50 stands for zero in the data rows.
Every row has a hidden score. How much higher is the second row's score than the first row's in each pair? 20 means about the same, 40 much higher and 0 much lower. The score is a weighted sum of the row's numbers plus the product of two more (or one squared), each taken from its middle value.
c(52, 48, 67, 72, 50, 66, 62, 36, 39, 30, 78, 69, 41, 58, 49, 63)
c(76, 53, 46, 33, 69, 45, 27, 70, 52, 67, 53, 33, 71, 47, 31, 34) 15
c(60, 37, 21, 30, 48, 20, 15, 82, 74, 83, 40, 22, 61, 30, 48, 30)
c(29, 44, 62, 64, 26, 51, 63, 34, 39, 51, 67, 62, 40, 56, 66, 70) 26
c(41, 56, 95, 67, 57, 68, 69, 19, 25, 41, 80, 84, 53, 82, 47, 67)
c(82, 77, 58, 32, 85, 61, 45, 62, 45, 44, 39, 42, 74, 62, 17, 27) 18
c(57, 65, 46, 32, 60, 48, 43, 62, 52, 61, 24, 37, 64, 53, 39, 35)
c(55, 51, 27, 23, 55, 28, 29, 75, 65, 74, 19, 23, 63, 39, 46, 27) 21
c(62, 72, 48, 36, 64, 57, 51, 58, 51, 48, 21, 40, 62, 50, 31, 33)
c(36, 60, 85, 68, 41, 80, 79, 24, 17, 33, 70, 84, 45, 77, 57, 76) 24
c(35, 40, 59, 70, 31, 57, 61, 35, 40, 43, 73, 67, 36, 57, 65, 72)
c(56, 56, 40, 29, 57, 37, 36, 65, 59, 71, 32, 30, 65, 48, 39, 33) 17
c(57, 34, 23, 30, 46, 17, 13, 81, 75, 84, 42, 21, 64, 31, 53, 34)
c(73, 66, 57, 47, 65, 70, 48, 55, 43, 42, 45, 52, 65, 61, 30, 43) 20
c(40, 65, 89, 63, 50, 78, 74, 21, 26, 29, 71, 82, 49, 77, 44, 72)
c(55, 58, 45, 40, 49, 55, 45, 62, 51, 63, 39, 40, 62, 51, 42, 47) 23
c(45, 62, 79, 65, 52, 77, 72, 30, 20, 30, 69, 79, 48, 76, 49, 67)
c(52, 57, 48, 37, 55, 50, 46, 60, 53, 60, 30, 44, 58, 53, 49, 40) 24
c(55, 45, 27, 30, 50, 28, 26, 74, 68, 76, 31, 26, 61, 37, 48, 33)
c(61, 51, 47, 38, 54, 42, 33, 64, 56, 71, 56, 36, 64, 51, 41, 42) 25
c(57, 46, 27, 31, 54, 28, 24, 73, 71, 76, 28, 27, 62, 42, 43, 33)
c(58, 63, 54, 34, 59, 50, 41, 63, 46, 62, 46, 35, 70, 60, 38, 40) 21
c(56, 47, 30, 28, 51, 29, 28, 72, 67, 75, 30, 26, 61, 39, 47, 32)
c(42, 39, 24, 32, 37, 35, 38, 70, 46, 84, 29, 32, 60, 42, 52, 45) 22
c(30, 23, 36, 77, 26, 39, 55, 34, 66, 35, 68, 57, 18, 27, 78, 70)
c(46, 45, 54, 65, 38, 60, 54, 38, 40, 41, 72, 55, 37, 49, 52, 58) 29
c(52, 48, 31, 29, 49, 33, 30, 70, 60, 77, 28, 26, 62, 41, 47, 37)
c(32, 36, 61, 72, 27, 55, 62, 35, 40, 47, 73, 63, 34, 54, 65, 74) 26
c(57, 14, 28, 65, 55, 19, 32, 51, 82, 38, 75, 48, 31, 18, 62, 46)
c(43, 31, 38, 65, 54, 39, 58, 38, 76, 23, 46, 60, 27, 25, 64, 48) 17
c(28, 61, 80, 66, 33, 77, 83, 20, 22, 34, 58, 79, 41, 72, 56, 77)
c(55, 58, 38, 28, 57, 40, 38, 66, 57, 68, 24, 31, 65, 48, 41, 32) 14
c(34, 33, 55, 72, 24, 49, 61, 35, 47, 48, 70, 56, 31, 50, 68, 69)
c(43, 42, 64, 73, 38, 62, 62, 34, 42, 38, 81, 68, 37, 58, 59, 70) 12
c(23, 27, 42, 61, 17, 33, 58, 38, 53, 61, 58, 48, 34, 41, 76, 68)
c(38, 53, 67, 75, 38, 68, 72, 32, 28, 40, 79, 78, 43, 74, 63, 74) 17
c(38, 25, 36, 69, 44, 37, 55, 40, 74, 28, 55, 60, 23, 23, 69, 55)
c(66, 42, 22, 31, 49, 26, 17, 80, 64, 81, 48, 19, 62, 37, 47, 35) 29
c(36, 50, 62, 69, 32, 62, 68, 35, 37, 39, 62, 65, 39, 54, 59, 70)
c(35, 36, 42, 60, 37, 37, 48, 42, 59, 50, 57, 45, 39, 37, 61, 56) 15
c(65, 17, 24, 58, 72, 12, 26, 59, 96, 33, 66, 44, 36, 13, 55, 29)
c(61, 60, 50, 38, 62, 51, 46, 65, 57, 55, 31, 42, 63, 55, 35, 29) 30
c(66, 38, 24, 35, 55, 23, 22, 75, 72, 76, 45, 18, 59, 35, 42, 30)
c(67, 37, 14, 25, 63, 15, 10, 92, 79, 93, 33, 21, 63, 25, 46, 13) 27
c(40, 24, 36, 67, 48, 35, 52, 41, 76, 28, 55, 60, 26, 23, 67, 51)
c(37, 35, 39, 57, 38, 30, 48, 45, 61, 54, 53, 39, 38, 38, 66, 54) 28
c(52, 46, 44, 64, 70, 45, 64, 38, 80, 05, 34, 53, 32, 24, 48, 35)
c(56, 66, 70, 40, 52, 68, 46, 52, 25, 65, 61, 59, 72, 80, 40, 58) 23
c(61, 66, 60, 44, 56, 69, 48, 55, 33, 50, 48, 57, 65, 66, 39, 48)
c(28, 63, 69, 63, 33, 76, 80, 23, 30, 37, 52, 65, 38, 63, 63, 72) 34
c(34, 61, 82, 68, 38, 80, 80, 22, 17, 35, 67, 81, 43, 76, 57, 77)
c(35, 53, 77, 69, 30, 83, 84, 29, 29, 36, 60, 78, 32, 63, 64, 73) 29
c(69, 79, 65, 35, 73, 67, 48, 58, 33, 49, 43, 61, 74, 73, 28, 43)
c(78, 76, 56, 32, 86, 59, 46, 60, 49, 41, 32, 44, 72, 59, 18, 23) 19
c(69, 71, 46, 33, 72, 50, 54, 62, 45, 58, 27, 39, 74, 57, 22, 29)
c(28, 37, 62, 71, 26, 52, 63, 32, 47, 50, 73, 66, 35, 53, 66, 72) 28
c(52, 46, 29, 31, 40, 32, 27, 73, 54, 82, 37, 23, 59, 43, 54, 44)
c(50, 51, 67, 72, 43, 70, 58, 33, 39, 44, 84, 75, 38, 62, 58, 69) 27
c(55, 57, 31, 30, 56, 38, 40, 69, 65, 61, 12, 31, 60, 39, 42, 27)
c(32, 29, 44, 74, 43, 47, 64, 30, 66, 24, 57, 65, 23, 32, 68, 62) 20
c(50, 52, 27, 28, 49, 34, 32, 72, 64, 70, 16, 26, 62, 39, 49, 34)
c(70, 71, 72, 40, 71, 68, 46, 54, 36, 53, 58, 57, 74, 72, 26, 44) 21
c(38, 35, 44, 67, 48, 47, 64, 32, 60, 25, 55, 61, 25, 35, 66, 60)
c(83, 76, 50, 31, 82, 63, 42, 66, 40, 41, 36, 41, 74, 60, 22, 28) 15
c(55, 59, 32, 28, 56, 36, 40, 66, 63, 65, 12, 28, 58, 40, 43, 28)
c(25, 17, 36, 75, 25, 41, 57, 33, 64, 37, 65, 59, 15, 26, 81, 73) 24
c(32, 59, 81, 70, 38, 78, 80, 22, 20, 32, 59, 79, 40, 70, 54, 72)
c(19, 32, 46, 62, 16, 41, 59, 40, 49, 60, 53, 52, 30, 41, 76, 72) 25
c(60, 50, 33, 30, 58, 32, 27, 72, 63, 73, 34, 25, 62, 40, 42, 31)
c(55, 50, 68, 72, 52, 65, 62, 36, 38, 29, 80, 72, 43, 58, 48, 62) 22
c(62, 74, 54, 38, 62, 70, 60, 55, 50, 46, 26, 40, 63, 57, 31, 39)
c(33, 18, 35, 72, 25, 39, 57, 36, 69, 40, 62, 57, 17, 24, 80, 70) 24
c(50, 52, 27, 22, 52, 29, 29, 76, 61, 77, 19, 27, 63, 43, 51, 31)
c(21, 34, 49, 68, 16, 45, 61, 36, 50, 54, 61, 55, 27, 41, 76, 76) 26
c(27, 29, 31, 72, 42, 51, 52, 37, 61, 37, 65, 65, 19, 39, 73, 71)
c(27, 30, 50, 70, 37, 48, 68, 25, 58, 27, 61, 66, 26, 36, 69, 65) 7
c(39, 42, 66, 73, 31, 63, 61, 33, 37, 43, 80, 69, 38, 60, 62, 75)
c(40, 52, 31, 32, 41, 41, 41, 64, 56, 73, 16, 32, 55, 44, 53, 43) 18
c(26, 56, 72, 64, 32, 66, 77, 26, 27, 40, 56, 71, 39, 66, 61, 74)
c(73, 65, 53, 33, 73, 52, 37, 66, 44, 58, 49, 42, 72, 60, 31, 34) 13
c(13, 25, 43, 65, 07, 40, 58, 39, 49, 65, 57, 51, 28, 41, 83, 76)
c(49, 56, 38, 35, 51, 51, 48, 58, 60, 55, 10, 37, 57, 40, 44, 35) 6
c(55, 70, 79, 42, 50, 76, 49, 48, 15, 62, 66, 67, 72, 87, 40, 62)
c(29, 35, 53, 75, 24, 56, 59, 33, 42, 49, 75, 60, 35, 53, 67, 77) 18
c(79, 76, 56, 35, 82, 58, 41, 63, 42, 41, 47, 39, 76, 61, 20, 28)
c(53, 40, 27, 33, 39, 28, 20, 75, 64, 85, 37, 23, 57, 35, 55, 40) 33
c(31, 46, 48, 62, 28, 46, 53, 36, 41, 55, 58, 52, 43, 49, 65, 66)
c(71, 56, 39, 33, 63, 36, 28, 68, 58, 71, 45, 29, 69, 53, 38, 32) 21
c(33, 28, 41, 74, 41, 45, 62, 34, 69, 26, 55, 65, 23, 28, 66, 59)
c(47, 48, 65, 70, 43, 66, 64, 36, 35, 35, 75, 67, 40, 60, 55, 67) 26
c(69, 63, 51, 38, 65, 54, 42, 60, 49, 55, 41, 38, 64, 54, 30, 35)
c(36, 33, 47, 72, 43, 49, 64, 32, 66, 25, 52, 68, 25, 31, 66, 60) 15
c(65, 71, 49, 31, 69, 53, 46, 62, 50, 53, 26, 37, 68, 54, 30, 30)
c(63, 42, 24, 33, 49, 25, 19, 79, 66, 80, 46, 20, 61, 36, 48, 36) 28
c(47, 55, 37, 35, 46, 44, 42, 61, 53, 68, 25, 39, 58, 48, 50, 42)
c(31, 14, 37, 77, 24, 39, 50, 37, 71, 43, 67, 51, 17, 25, 80, 66) 24
c(39, 40, 46, 60, 39, 37, 55, 40, 57, 48, 53, 46, 38, 42, 60, 53)
c(51, 47, 68, 70, 49, 61, 59, 33, 45, 33, 76, 71, 43, 59, 48, 60) 19
c(49, 49, 25, 27, 48, 28, 31, 75, 67, 75, 23, 24, 59, 36, 50, 31)
c(28, 50, 73, 70, 29, 65, 68, 28, 28, 46, 74, 74, 40, 69, 66, 78) 25
c(74, 71, 63, 34, 72, 57, 38, 60, 36, 62, 58, 45, 76, 72, 27, 42)
c(58, 43, 23, 28, 52, 22, 21, 79, 70, 81, 34, 20, 63, 35, 47, 30) 19
c(41, 51, 34, 23, 34, 38, 31, 66, 50, 80, 31, 22, 63, 51, 58, 44)
c(62, 48, 25, 25, 61, 26, 25, 79, 67, 71, 25, 23, 68, 35, 43, 20) 4
c(45, 42, 70, 71, 39, 60, 54, 34, 35, 37, 79, 78, 38, 61, 62, 69)
c(41, 53, 70, 70, 40, 72, 71, 30, 29, 32, 70, 72, 39, 64, 57, 71) 25
c(71, 70, 50, 32, 75, 55, 45, 62, 52, 50, 31, 39, 69, 57, 26, 29)
c(85, 77, 55, 32, 86, 63, 46, 63, 45, 38, 35, 44, 72, 59, 19, 24) 20
c(31, 40, 49, 59, 29, 43, 57, 42, 47, 54, 54, 48, 38, 43, 67, 59)
c(18, 32, 45, 62, 16, 41, 59, 40, 49, 60, 54, 50, 31, 42, 76, 72) 23
c(72, 75, 53, 35, 77, 61, 51, 57, 51, 42, 28, 43, 66, 56, 23, 29)
c(27, 33, 54, 71, 23, 49, 60, 34, 51, 51, 69, 58, 31, 46, 68, 72) 31
c(77, 66, 49, 33, 73, 55, 40, 64, 46, 52, 41, 35, 68, 57, 27, 33)
c(47, 47, 26, 23, 53, 34, 34, 70, 61, 76, 23, 26, 66, 40, 47, 29) 21
c(51, 50, 71, 71, 48, 68, 63, 34, 35, 30, 79, 72, 43, 63, 51, 65)
c(59, 67, 62, 46, 54, 74, 50, 51, 30, 51, 49, 60, 63, 72, 41, 53) 18
c(69, 82, 70, 30, 78, 71, 51, 55, 24, 52, 39, 59, 79, 81, 27, 37)
c(67, 51, 35, 30, 58, 35, 30, 71, 65, 69, 33, 28, 67, 41, 41, 28) 22
c(57, 42, 28, 38, 43, 31, 27, 70, 62, 78, 42, 27, 54, 38, 50, 42)
c(49, 43, 29, 37, 36, 35, 31, 68, 56, 78, 41, 26, 55, 42, 55, 48) 21
c(07, 28, 46, 63, 05, 40, 61, 35, 49, 65, 51, 53, 28, 44, 84, 80)
c(25, 20, 39, 73, 25, 40, 56, 34, 64, 36, 58, 59, 17, 32, 79, 71) 12
c(60, 73, 57, 43, 59, 72, 58, 53, 39, 43, 33, 54, 60, 64, 37, 44)
c(69, 42, 12, 21, 54, 16, 02, 96, 79, 79, 33, 13, 72, 30, 39, 17) 16
c(72, 71, 59, 40, 67, 67, 54, 55, 40, 43, 42, 49, 64, 60, 29, 41)
c(59, 35, 17, 26, 50, 17, 11, 88, 77, 84, 33, 25, 62, 29, 51, 27) 14
c(85, 67, 59, 37, 72, 58, 34, 64, 42, 52, 58, 49, 75, 70, 28, 39)
c(54, 60, 33, 37, 54, 50, 47, 65, 66, 57, 10, 37, 53, 41, 41, 34) 22
c(58, 21, 29, 60, 65, 20, 36, 52, 84, 34, 68, 44, 33, 19, 56, 41)
c(46, 51, 77, 71, 47, 72, 66, 31, 29, 32, 81, 76, 45, 70, 52, 71) 26
c(31, 42, 57, 65, 31, 51, 62, 35, 44, 48, 64, 57, 35, 52, 63, 68)
c(78, 75, 63, 37, 80, 67, 47, 58, 39, 45, 46, 49, 72, 68, 21, 33) 9
c(72, 72, 56, 41, 73, 66, 52, 55, 46, 41, 35, 47, 64, 58, 24, 33)
c(39, 31, 50, 69, 28, 48, 54, 40, 48, 50, 76, 55, 34, 46, 66, 70) 30
c(65, 41, 23, 25, 55, 21, 18, 84, 70, 81, 36, 20, 67, 34, 44, 28)
c(72, 63, 44, 33, 69, 49, 38, 66, 52, 57, 40, 31, 67, 51, 31, 31) 20
c(30, 31, 50, 68, 25, 43, 57, 37, 54, 53, 64, 52, 30, 40, 68, 67)
c(23, 22, 39, 72, 30, 40, 61, 33, 64, 34, 56, 60, 17, 29, 80, 69) 11
c(58, 76, 84, 40, 50, 79, 50, 48, 12, 61, 68, 68, 73, 92, 39, 64)
c(81, 74, 52, 31, 80, 60, 41, 65, 40, 48, 42, 42, 71, 62, 24, 29) 7
c(47, 61, 75, 63, 50, 74, 71, 32, 21, 31, 68, 74, 47, 73, 49, 66)
c(28, 40, 65, 71, 30, 63, 66, 31, 35, 52, 69, 66, 39, 61, 68, 76) 28
c(65, 37, 24, 27, 59, 19, 15, 82, 70, 78, 38, 17, 58, 36, 48, 34)
c(26, 23, 37, 62, 36, 35, 57, 36, 58, 44, 60, 56, 27, 33, 76, 64) 21
c(78, 79, 59, 32, 84, 63, 45, 62, 35, 45, 37, 56, 77, 68, 22, 29)
c(66, 65, 45, 33, 69, 50, 42, 67, 54, 53, 28, 37, 66, 51, 33, 30) 26
c(53, 55, 42, 39, 49, 47, 42, 63, 55, 65, 36, 37, 58, 47, 44, 43)
c(09, 23, 50, 70, 06, 44, 63, 32, 47, 72, 53, 47, 27, 39, 85, 81) 35
c(38, 62, 92, 65, 48, 79, 74, 21, 16, 37, 78, 87, 51, 85, 55, 71)
c(54, 20, 29, 62, 55, 19, 36, 51, 74, 45, 72, 47, 30, 23, 63, 48) 14
c(63, 43, 25, 25, 56, 24, 22, 83, 71, 76, 30, 24, 65, 34, 45, 26)
c(54, 15, 30, 64, 56, 22, 36, 51, 86, 36, 69, 51, 30, 18, 63, 44) 18
c(63, 60, 45, 30, 66, 40, 43, 60, 59, 66, 34, 34, 64, 49, 29, 26)
c(39, 65, 90, 64, 48, 81, 77, 22, 13, 35, 73, 86, 52, 85, 51, 74) 17
c(44, 34, 40, 62, 54, 38, 56, 39, 65, 28, 59, 54, 34, 32, 66, 53)
c(65, 71, 62, 45, 58, 73, 55, 52, 36, 48, 46, 50, 62, 66, 35, 49) 29
c(85, 79, 57, 31, 89, 63, 45, 64, 42, 41, 35, 45, 70, 66, 17, 26)
c(56, 51, 31, 29, 59, 30, 28, 72, 65, 73, 32, 25, 60, 42, 44, 31) 26
c(42, 65, 86, 66, 53, 81, 73, 24, 15, 35, 72, 78, 50, 83, 53, 71)
c(62, 63, 38, 39, 59, 54, 50, 58, 59, 51, 23, 34, 56, 43, 34, 36) 19
c(31, 26, 40, 71, 37, 46, 60, 33, 62, 30, 63, 59, 23, 32, 72, 67)
c(75, 72, 53, 33, 79, 56, 44, 61, 50, 47, 34, 42, 70, 58, 23, 27) 15
c(83, 67, 65, 42, 77, 66, 36, 64, 38, 50, 67, 58, 75, 70, 26, 38)
c(33, 52, 70, 66, 34, 66, 70, 31, 29, 40, 68, 66, 41, 65, 62, 75) 30
c(53, 50, 30, 34, 55, 32, 41, 65, 66, 57, 26, 29, 57, 27, 36, 36)
c(69, 70, 50, 28, 69, 50, 45, 62, 51, 59, 32, 38, 72, 56, 28, 32) 17
c(50, 48, 29, 34, 43, 43, 41, 65, 69, 67, 15, 31, 51, 40, 53, 35)
c(53, 57, 39, 36, 54, 45, 41, 64, 56, 61, 27, 37, 60, 47, 43, 36) 10
c(38, 17, 35, 71, 35, 34, 47, 41, 70, 39, 73, 52, 23, 25, 77, 64)
c(11, 30, 43, 69, 03, 43, 61, 38, 52, 58, 58, 46, 27, 40, 83, 83) 29
c(58, 47, 38, 35, 49, 43, 32, 68, 54, 73, 43, 31, 60, 43, 45, 41)
c(76, 57, 41, 31, 69, 37, 28, 72, 60, 65, 46, 30, 69, 48, 29, 28) 15
c(28, 31, 43, 64, 24, 39, 56, 42, 55, 56, 57, 47, 31, 40, 71, 66)
c(42, 49, 76, 71, 41, 69, 64, 31, 28, 38, 80, 76, 43, 68, 59, 74) 13
c(29, 52, 65, 66, 35, 64, 76, 29, 39, 37, 50, 67, 37, 56, 60, 66)
c(38, 59, 89, 67, 44, 78, 78, 19, 20, 33, 71, 84, 48, 79, 52, 76) 18
c(57, 63, 55, 33, 67, 54, 45, 61, 55, 61, 29, 45, 64, 59, 31, 33)
c(20, 25, 45, 66, 15, 37, 56, 39, 58, 60, 59, 54, 30, 39, 76, 69) 30
c(28, 61, 81, 68, 34, 80, 83, 21, 20, 35, 60, 80, 41, 74, 58, 77)
c(23, 22, 40, 74, 27, 42, 61, 32, 62, 38, 59, 58, 18, 28, 82, 70) 18
c(53, 68, 77, 40, 52, 71, 44, 48, 21, 63, 62, 63, 72, 86, 43, 57)
c(56, 73, 84, 39, 55, 76, 50, 47, 15, 63, 69, 65, 73, 90, 37, 61) 25
c(27, 30, 48, 74, 33, 48, 66, 28, 62, 27, 56, 61, 19, 25, 78, 62)
c(42, 34, 38, 55, 41, 29, 47, 51, 61, 53, 58, 40, 42, 36, 58, 50) 25
c(67, 71, 74, 35, 65, 67, 44, 54, 24, 62, 65, 57, 78, 82, 30, 51)
c(14, 24, 43, 70, 05, 41, 58, 39, 52, 61, 61, 51, 25, 39, 84, 80) 27
c(57, 52, 70, 68, 61, 63, 64, 37, 47, 24, 70, 68, 46, 56, 40, 52)
c(34, 53, 71, 67, 33, 69, 73, 29, 27, 41, 66, 68, 38, 67, 61, 76) 21
c(58, 53, 51, 41, 42, 61, 46, 63, 40, 68, 65, 51, 64, 62, 41, 51)
c(34, 36, 46, 57, 40, 36, 54, 44, 61, 52, 54, 49, 40, 40, 60, 53) 10
c(70, 76, 55, 40, 74, 64, 53, 58, 48, 48, 36, 43, 66, 53, 26, 33)
c(82, 82, 60, 31, 89, 64, 43, 61, 39, 42, 36, 51, 77, 70, 23, 23) 12
c(34, 60, 72, 68, 38, 75, 78, 23, 23, 34, 50, 69, 37, 63, 56, 72)
c(42, 37, 45, 68, 52, 48, 61, 31, 61, 21, 57, 61, 24, 37, 62, 57) 15
c(32, 37, 51, 67, 30, 46, 59, 37, 50, 48, 64, 54, 34, 45, 65, 67)
c(70, 69, 57, 40, 68, 65, 45, 60, 40, 47, 44, 53, 68, 63, 32, 39) 9
c(70, 72, 49, 31, 74, 55, 46, 63, 44, 47, 25, 40, 66, 57, 31, 31)
c(60, 66, 46, 33, 61, 50, 46, 61, 52, 55, 28, 40, 65, 52, 34, 34) 24
c(60, 64, 39, 28, 63, 44, 42, 66, 56, 60, 20, 31, 64, 47, 37, 29)
c(61, 47, 32, 23, 62, 27, 26, 80, 62, 83, 27, 21, 66, 43, 48, 29) 33
c(79, 76, 56, 36, 86, 63, 49, 58, 50, 40, 32, 43, 69, 58, 17, 25)
c(45, 46, 47, 64, 58, 55, 70, 29, 64, 16, 44, 62, 27, 32, 59, 52) 22
c(60, 19, 34, 60, 61, 17, 34, 55, 82, 34, 70, 42, 37, 18, 60, 41)
c(79, 07, 26, 69, 70, 11, 21, 61, 99, 35, 98, 41, 36, 11, 51, 35) 27
c(41, 33, 42, 65, 53, 42, 59, 35, 65, 26, 56, 56, 28, 32, 63, 55)
c(55, 55, 31, 23, 54, 34, 33, 71, 59, 71, 23, 23, 64, 41, 44, 32) 24
c(38, 60, 88, 71, 39, 76, 73, 23, 13, 39, 74, 85, 48, 82, 59, 75)
c(60, 46, 26, 28, 54, 27, 26, 77, 69, 73, 28, 26, 62, 35, 45, 28) 18
c(41, 31, 42, 62, 53, 38, 54, 39, 66, 28, 56, 59, 30, 31, 63, 54)
c(37, 25, 52, 73, 43, 48, 64, 33, 76, 23, 62, 69, 21, 27, 63, 59) 34
c(57, 56, 71, 69, 62, 69, 69, 32, 37, 22, 74, 72, 47, 60, 45, 58)
c(40, 48, 57, 67, 38, 64, 70, 33, 46, 34, 55, 61, 35, 50, 58, 63) 30
